One turn moves every row onto another: examples first, then more rows asked:
Tezi: [ -6.3 -19.5  -5.5  12.8  17.3 -12.4 -14.3  -6.0   8.8   8.1   2.5  27.1
 -16.5 -16.0  -0.8  16.7   5.2   7.7  -9.9   4.3]
Mis: [-31.3  -5.9  34.2   4.9  28.5 -15.9  -2.4  -6.5  27.5  -0.3   7.3  10.0
 -20.8  -7.0  10.8   3.4   1.8  12.0 -18.1  -8.5]
biza: [-22.1 -12.1  -3.5   7.5  12.9 -21.1  -3.4  -1.1   8.8  19.5   2.1   2.3
 -15.6 -15.4   2.5  19.2   4.2  11.2 -12.3   1.6]
rofup: [ -9.7 -11.7  -0.3  12.8   9.3 -26.5  -2.4  -0.8   8.7  16.7   7.2   6.3
  -9.3 -17.9   3.9  14.0  -3.4  18.5  -5.3  -5.3]
luve: [ 23.4 -11.3  12.6 -10.3  30.0  11.2   7.7 -22.4   2.9 -23.5 -18.8 -20.9
  29.1  11.8  -7.6   8.6  18.0  -4.3 -11.0   9.3]
bona: [ 18.6  11.3   7.1  10.8  41.4  17.4  23.2 -20.4   6.6 -27.7  -9.1 -11.1
  12.4  21.3   4.0   9.0  11.3  -1.6   0.0  -9.5]
voga: [-29.9   1.7  31.9  12.6  33.4   1.7 -10.7  -8.6  15.3  -5.8   2.2  13.1
 -21.9 -16.5  10.8   2.6   1.2  10.1 -29.1  14.1]
Mutim: [ 10.8   5.0  14.1   0.4  15.4  13.1  29.0 -17.4  -7.3 -16.6  -8.5 -16.9
  16.7  25.6   1.3  -1.6   3.3 -17.8 -15.4  19.5]
dipo: [-23.5  -5.9  44.3   4.3  33.1 -10.4   3.8 -11.9  13.6 -13.6   8.4   7.4
 -30.4 -10.9  10.1   0.6   5.4  18.1 -23.2  15.1]
Riken: [-11.1  -9.3  26.5  21.4  15.6 -27.2  11.8 -16.7  -1.8   9.8   2.3   3.2
 -33.3  -5.0   1.7  17.0   8.4   4.1 -38.8  -7.3]
Fav: [ 22.2   9.7  18.3   2.0  40.7  21.3  18.4 -26.0   9.4 -36.0  -8.9 -14.7
   9.5  18.2   0.7  -2.8  12.5   5.9  -9.2   5.2]
bezu: [  3.6 -28.2  23.6  13.6  15.6 -29.3   9.7 -14.2 -12.6   3.1   3.3   5.8
 -27.6 -11.3  -4.1  20.3  16.0  14.0 -31.4   8.4]
tuvi: [ -7.5 -15.3  31.0  27.8  24.5 -27.7   2.8 -23.6  -9.0   6.7  11.8  -2.2
 -22.5  -9.7  -4.2   9.4   9.4  12.3 -41.2   0.9]
kapub: [ 15.3  -7.7   1.6  -9.8  21.7  17.0  22.4 -13.5  -2.3 -12.4 -17.3 -19.4
  25.8  10.5  -6.8  -5.2  16.4  -6.4  -4.3   2.0]
dibav: [ 21.2 -12.8   8.2  -7.0  19.3  15.0  14.8 -17.8  -6.2 -17.5 -18.8 -15.5
  25.6  12.1  -8.8   4.4  19.2 -15.8 -13.5  -5.0]
kor: [ 12.8   3.3  18.7  -5.1  36.5  23.5  24.4 -20.8   6.2 -25.5 -15.8 -16.5
  18.1  11.9  -1.4  -9.7  16.9  -3.1  -7.4  -8.4]
Bofa: [ -6.8 -11.1  35.2  29.2  24.9 -34.8   1.5 -24.6   4.8  13.3  -3.3  -7.8
 -24.2   2.3   3.9  15.5   8.6   9.7 -31.5   1.3]
pur: [ 11.1   8.5   5.5  -0.5  38.7  26.8  14.0 -17.2   4.7 -25.7 -18.1 -18.3
  15.8  10.8  -1.2   2.2  17.4  -5.9  -2.1  -4.2]
poras: [ 25.4   6.2  11.2  -1.6  40.8  17.2  12.9 -28.7   9.4 -32.0 -16.9 -14.5
  11.9  15.1  -5.4   5.2  15.6  -4.9  -5.5   5.3]
tiz: [ 23.9 -12.1   5.2 -11.0  24.2  15.9   6.9 -15.5   4.8 -24.3 -12.3 -17.6
  32.1   6.4  -5.3   5.3  15.4   6.5  -7.8   6.7]
Mepu: [ -7.5 -28.5  33.0  28.0  31.3 -25.6   1.4 -11.0  -9.2   9.1  -1.1   5.1
 -21.8  -1.2   0.9  18.7  14.1   7.8 -33.7   9.4]
Nolik: [ -4.5 -12.5  -2.3  11.7   6.0 -28.1 -14.4 -17.0  15.8  20.0  -0.6   7.7
 -11.9 -11.3  -1.3  14.2  -0.1   7.8 -10.9   3.6]
roko: [-24.8   6.9  30.3   8.8  24.5 -12.0 -16.3 -18.7  30.6   2.4  -0.6   0.8
 -14.6 -15.9  10.7   4.0  -2.0  14.8 -23.3   0.4]
ged: [ 19.9   1.8  14.7  -3.5  28.2  10.9  17.8 -26.3  -3.4 -22.2 -17.8 -23.4
  13.8  20.3  -6.4   1.8  11.7 -13.0 -14.3  24.8]
moniv: [ 14.7 -12.6  15.5  -5.5  21.8  14.8  14.0 -11.6  -1.1 -20.4 -13.8 -19.0
  40.0   7.8   0.3  13.3  15.0  -2.2 -16.8  -7.4]
dab: [-26.6  -1.4  30.7   8.6  29.1 -10.1 -10.5 -16.0  20.2  -4.7  18.3  10.8
 -16.9 -14.4   4.4  -9.2  -3.1  14.6 -21.6   3.3]
Pimi: [ 25.6  -3.8  13.9   1.0  20.7   7.8  24.6 -23.0 -11.0 -19.3 -11.2 -22.8
  13.2  22.1  -5.7   0.4  11.0  -5.9 -18.8  24.2]
tupid: [ 20.2   0.2  12.9   3.7  28.8  14.4  34.7 -23.0  -9.6 -16.0 -16.7 -22.8
   9.5  20.5  -6.3  -5.9  17.9 -10.2 -13.4   2.6]
vime: [-24.7   5.7  33.7  11.3  22.2 -14.9   0.3  -7.9  22.4  -2.4  10.9   8.4
 -17.6 -14.8  13.4  -2.2  -8.7  17.3 -17.7  -6.6]
dal: [-10.4 -17.2  -6.9  15.5  19.3 -22.4 -10.8 -10.4   3.6  14.4  14.5   6.8
 -11.1 -17.7  -6.3   9.9   3.5  17.5  -7.8   4.7]
Vubi: [-11.9 -13.1  -3.4  -0.7  19.6 -10.4  -7.8  -3.1  12.2   0.0   5.4  14.2
 -19.2 -25.9   1.6  15.2   6.4  23.2  -2.5   9.5]
mudi: [ 11.6  -0.9  22.3   0.9  32.7  14.9  24.5 -19.2  -5.8 -19.7 -16.4 -21.7
  11.9  28.2  -2.8  -5.8  14.2 -18.2 -10.5  10.9]
Zoki: [ -7.8 -10.0  33.1  26.0  14.5 -33.1  13.7 -12.0  -6.0  11.2   5.2  -4.4
 -22.9  -8.1   4.6  12.3   1.7  13.7 -34.6  -4.0]

dal goes to dab
kor goes to tupid
Fav goes to Pimi
And these:
pur goes to mudi
Mepu goes to Tezi
Zoki goes to rofup
roko goes to Bofa
ged goes to luve
moniv goes to bona
Vubi goes to dipo
Mis goes to Riken

